500 stands for zero in the data rows.
Here are some points, each followed by its number:
  471  573  516  446  457  712  501  475  437  586  551  447  568  390  589  482  473  493  594  497  587  437  582  526  598  432 0
  539  598  340  639  405  578  480  484  449  642  458  515  420  442  557  463  397  422  391  493  476  530  532  290  506  494 1
  622  577  530  343  349  460  532  597  688  511  641  568  296  378  546  587  510  489  409  605  699  262  443  548  498  376 2
  440  266  618  416  439  632  422  548  419  738  588  563  227  268  681  589  626  628  611  446  547  385  552  461  548  245 3
  417  528  646  361  550  268  573  428  510  430  557  557  523  414  453  433  522  572  746  594  459  416  435  499  392  373 4
  485  480  544  626  399  561  587  350  372  508  420  549  392  536  526  520  456  442  480  313  554  498  577  623  576  600 5
  396  529  393  602  474  621  431  691  451  380  459  314  549  362  512  550  394  355  605  579  304  687  361  339  503  390 6
  520  549  449  520  481  461  540  550  469  362  609  566  525  327  487  479  529  459  627  647  429  300  437  575  460  366 7
  255  517  591  544  730  461  385  220  406  561  416  526  397  216  462  601  408  739  621  364  513  530  346  527  414  477 8
  522  667  549  467  528  554  478  387  441  608  594  514  531  409  601  479  477  378  545  408  551  507  383  388  476  808 9
  445  350  609  483  653  703  334  794  518  496  530  359  531  485  444  632  566  571  632  561  400  561  457  762  500  434 10
  517  640  598  644  443  540  454  269  663  465  384  352  651  490  448  315  420  617  579  600  431  481  457  552  551  460 11
  529  647  645  701  371  439  272  510  667  665  472  453  530  431  386  354  430  596  513  523  711  601  330  654  450  635 12
  328  315  256  231  428  340  414  672  567  559  708  582  562  429  518  504  279  519  529  460  413  439  524  295  308  466 13
  362  412  812  577  463  434  625  349  587  488  475  477  455  525  292  316  526  694  603  595  552  580  511  624  490  649 14
  510  349  733  182  379  630  479  619  545  840  773  611  551  523  525  444  536  497  679  440  658  456  650  482  411  611 15
  382  660  617  688  451  404  547  311  472  420  489  574  407  581  262  378  373  613  482  516  770  469  631  678  535  710 16
  437  599  466  487  413  423  510  557  441  469  727  684  253  484  417  419  478  379  657  456  819  450  561  425  462  617 17
  436  642  570  637  514  464  540  299  419  431  500  507  402  525  374  345  474  579  570  536  748  466  632  537  591  666 18
  481  493  313  574  339  563  454  447  488  556  389  415  466  471  601  486  380  412  387  451  462  604  551  232  559  485 19
  736  549  845  423  406  458  598  140  518  122  389  424  252  506  518  648  749  338  659  161  373  355  476  580  563  228 20
  549  457  589  239  615  566  556  444  560  389  366  473  471  444  515  519  562  544  614  379  504  569  384  650  489  379 21
  647  470  384  531  529  522  653  561  330  431  518  569  699  718  589  286  698  464  479  462  516  633  607  392  594  722 22
  498  382  317  549  528  716  507  348  456  449  329  253  503  645  731  346  482  679  320  500  564  691  556  322  714  447 23
New points follow, each followed by the numbers of its three nearest points above, nearest first.
  646  462  345  496  515  474  574  593  381  442  565  566  669  666  574  290  758  424  516  395  469  640  537  289  582  662 22 9 1
  507  419  264  875  404  698  292  709  406  232  444  336  527  470  549  510  497  319  628  556  175  431  470  626  594  395 6 7 10
  510  679  566  641  416  494  245  610  738  635  566  487  602  375  297  517  404  477  639  596  477  412  487  658  383  490 12 11 7
  519  432  460  634  454  586  506  480  527  424  204  522  402  470  360  321  436  559  512  445  480  668  623  589  509  447 5 11 1
  388  365  728  239  412  639  464  574  531  698  796  545  527  503  517  395  553  494  747  494  608  474  624  450  459  589 15 0 17
  468  328  486  188  356  352  684  681  597  490  552  570  634  657  478  424  467  454  408  460  488  551  541  543  393  444 13 21 4
  339  271  330  295  419  367  499  628  583  524  704  653  508  498  439  432  396  465  559  429  412  527  531  351  313  526 13 4 17
  365  350  537  394  511  375  312  503  639  655  769  421  547  693  563  410  479  556  649  661  377  436  638  229  402  561 13 4 15
  585  600  333  583  702  404  414  447  490  298  340  499  499  791  426  403  597  361  493  456  526  715  533  340  562  548 22 19 1
  594  558  625  517  641  613  543  552  500  472  334  386  553  396  450  632  576  504  461  499  473  585  352  666  528  431 21 10 0
  462  486  526  436  524  620  462  451  456  639  574  513  562  464  536  521  494  571  616  432  567  469  643  513  530  395 0 5 21
  632  590  288  534  377  395  602  575  521  332  637  534  642  578  548  526  473  238  450  687  257  221  538  399  480  534 7 1 19
  434  474  448  524  650  543  410  507  367  359  393  551  442  415  504  437  553  596  629  320  644  691  290  549  524  382 21 8 0
  444  589  530  460  448  358  461  412  726  485  377  422  412  352  441  603  289  646  306  509  726  543  168  668  440  434 12 2 21
